In the data rows, the value 128 means zero.
Some points, one per row:
  248  102  106  237  119  102  127  212  100  181  218  101  123  119  101  102  102  170  100  120  137  106  102  109  100  135  104  102  102  127  255  133
  132  159  169  101  162  102  101  153  205  100  179  107  101  163  210  102  102  104  100  106  143  102  114  101  100  101  125  102  112  115  121  100
  117  207  143  101  101  137  124  103  155  102  155  214  158  103  101  242  102  104  124  104  102  117  102  101  118  111  104  130  122  104  101  100
  153  102  130  129  139  178  101  103  100  157  101  101  101  103  114  104  220  104  100  104  102  102  124  207  100  110  124  163  102  139  117  100
  103  219  115  101  107  102  206  103  202  100  111  196  157  132  101  118  102  104  123  114  114  102  193  101  138  101  137  102  102  104  101  183
  148  192  103  191  220  123  101  255  192  141  114  111  101  157  176  132  119  104  100  144  102  102  118  101  100  119  142  107  119  104  101  100
  146  203  139  101  101  255  101  109  223  112  110  138  231  103  101  255  102  203  100  104  102  105  102  101  139  101  104  102  102  104  101  100
  103  154  121  204  144  102  119  103  214  121  144  104  106  251  182  102  102  104  100  138  102  102  143  101  100  101  149  102  102  128  126  100
  157  143  145  108  235  102  134  114  128  121  127  126  101  148  116  102  138  104  100  126  102  102  102  119  100  139  111  102  127  104  101  100
  103  102  109  132  237  102  101  103  191  101  101  101  101  103  145  145  134  126  100  104  102  114  200  132  100  101  136  102  102  180  101  100
  163  155  103  101  114  102  101  103  100  100  114  178  255  103  101  144  102  104  255  104  102  243  109  119  201  192  104  136  102  105  159  112
  117  102  111  127  194  155  101  202  102  188  101  101  101  169  163  102  242  104  100  154  102  144  102  194  100  101  110  152  138  104  101  100
  126  190  109  120  127  102  101  128  211  100  222  111  101  119  189  105  102  104  100  123  106  102  102  126  152  145  166  102  102  112  101  100
  154  102  112  191  101  140  101  130  100  162  181  105  116  103  213  180  170  104  100  132  102  154  105  177  100  115  106  129  102  157  145  100
  137  171  143  212  198  102  101  124  116  161  227  101  101  139  142  113  105  104  100  165  102  102  102  101  100  101  114  102  102  104  101  100
  133  102  145  150  170  166  101  137  107  136  122  101  101  103  181  133  137  130  100  104  102  102  102  237  100  101  104  102  119  128  172  100
  103  102  111  101  102  102  101  189  100  101  101  109  101  103  109  124  145  200  120  135  121  168  179  143  100  229  219  109  146  146  101  136
  103  102  162  121  111  102  101  103  181  149  101  126  101  121  101  102  121  104  100  110  102  102  104  108  100  108  167  102  143  187  101  100
  154  124  147  101  101  207  226  103  181  109  135  124  174  103  101  147  102  122  146  124  102  102  102  104  125  101  105  102  102  106  101  100
  103  102  103  132  106  119  101  103  125  139  101  101  101  103  121  188  200  255  100  104  125  102  156  118  100  101  227  159  147  132  101  108
  142  102  103  101  101  102  101  103  100  100  166  101  101  103  101  102  126  219  151  123  207  102  105  255  229  101  128  174  102  229  101  100
Here are 12 more points, each followed by its number:
  103  102  103  164  101  180  107  130  100  158  140  101  101  103  218  108  102  115  100  104  102  102  125  181  101  101  104  133  102  112  101  100 0
  241  102  103  148  187  107  132  255  105  194  143  166  128  120  226  102  116  104  100  128  102  102  102  101  100  120  104  102  102  120  197  100 1
  103  102  103  101  101  102  101  103  100  100  101  101  101  103  101  102  121  255  169  155  229  103  221  210  134  137  104  153  102  205  101  147 2
  103  102  255  101  101  126  214  103  149  106  101  245  109  103  109  140  108  104  100  104  102  123  102  101  112  101  104  181  111  104  101  119 3
  103  102  114  173  190  155  101  107  113  181  127  122  101  103  110  169  143  116  100  104  102  102  142  139  100  101  104  154  109  113  142  100 4
  129  102  112  221  101  136  101  136  100  176  137  101  101  103  191  147  144  104  100  159  102  102  102  210  100  101  110  102  119  247  101  100 5
  103  133  103  139  112  106  101  103  100  109  101  109  101  103  109  139  168  133  123  104  102  102  102  213  100  101  141  235  152  109  138  100 6
  124  147  158  101  101  102  134  115  154  156  101  135  188  103  101  112  102  104  156  104  102  141  102  101  100  101  104  157  239  104  101  110 7
  103  102  117  147  104  141  101  103  100  143  101  101  101  103  101  102  250  188  161  104  160  102  102  196  110  101  104  230  187  168  176  100 8
  103  102  103  101  101  102  106  103  100  100  101  113  101  103  101  102  122  104  195  175  112  254  167  120  106  194  161  150  178  104  241  201 9
  211  102  151  101  182  102  101  182  100  100  129  105  129  220  113  102  144  104  100  179  102  113  102  101  100  101  111  102  130  104  181  100 10
  127  120  104  113  140  102  101  255  108  201  177  146  105  206  224  102  102  104  100  104  102  102  102  101  100  110  104  131  102  113  121  100 11
Which three of these numbered points are nearest to each point below by angle, seen from the average point of the first points? Their numbers follow each, nearest first.
  103  102  103  194  134  139  114  105  113  105  178  101  101  203  125  231  102  104  100  104  102  102  125  104  100  101  131  102  102  232  106  108 > 5 4 0
  187  125  103  197  139  111  101  103  172  136  211  101  110  103  167  182  102  104  133  107  140  102  102  102  100  101  138  102  102  149  101  100 > 5 1 0
  103  177  114  101  101  102  121  103  100  100  101  134  101  106  101  102  140  112  206  213  103  255  214  103  100  147  108  102  102  104  101  126 > 9 2 7
  103  102  103  101  101  102  101  103  100  114  101  101  101  103  101  102  202  235  169  209  156  118  253  150  156  103  117  122  141  212  101  137 > 2 8 9
  112  107  103  142  203  102  101  148  122  120  198  101  101  180  160  156  102  104  100  105  114  102  119  101  100  101  114  102  102  136  101  122 > 11 10 1
  225  102  202  101  165  203  101  157  100  255  111  101  117  176  144  129  130  104  100  104  102  102  112  167  100  101  104  136  104  215  125  100 > 5 1 11
  103  102  199  126  255  104  101  105  192  100  101  101  101  103  118  102  239  112  100  104  102  102  191  146  100  125  111  102  230  125  118  108 > 8 4 7
  103  102  103  101  101  181  132  103  100  100  101  101  128  165  101  102  106  104  100  181  159  239  251  101  143  131  198  102  216  104  106  173 > 9 2 7
  128  128  103  101  101  115  150  116  100  118  112  137  163  103  101  102  102  104  193  129  196  195  102  101  139  161  110  123  102  104  212  153 > 9 7 2
  124  152  103  174  228  102  101  103  142  143  214  102  105  191  154  121  102  104  100  104  117  102  102  101  100  101  183  102  102  104  101  100 > 11 10 4
  103  102  103  101  101  123  101  103  100  100  101  113  101  111  101  102  102  104  164  153  122  189  138  101  180  103  147  117  200  104  175  158 > 9 7 8
  128  123  166  101  101  231  189  115  171  154  101  180  101  103  114  236  102  104  100  104  102  140  102  101  100  122  104  195  102  104  101  106 > 3 4 7
  153  102  131  120  101  196  101  123  100  228  150  101  101  103  166  102  123  104  100  104  102  102  102  141  100  101  116  105  102  116  131  100 > 0 5 4
  225  110  103  150  135  102  105  131  141  141  170  101  115  228  171  102  154  104  104  104  102  102  102  101  100  157  104  102  102  104  129  100 > 10 11 1
  103  102  103  101  101  102  101  103  100  100  101  101  101  103  101  102  133  255  100  187  215  132  144  255  164  138  205  204  132  184  185  117 > 2 8 6
  255  102  103  140  147  102  115  232  100  174  101  123  101  103  181  102  102  104  100  104  104  114  102  101  100  141  107  102  102  104  139  100 > 1 11 10
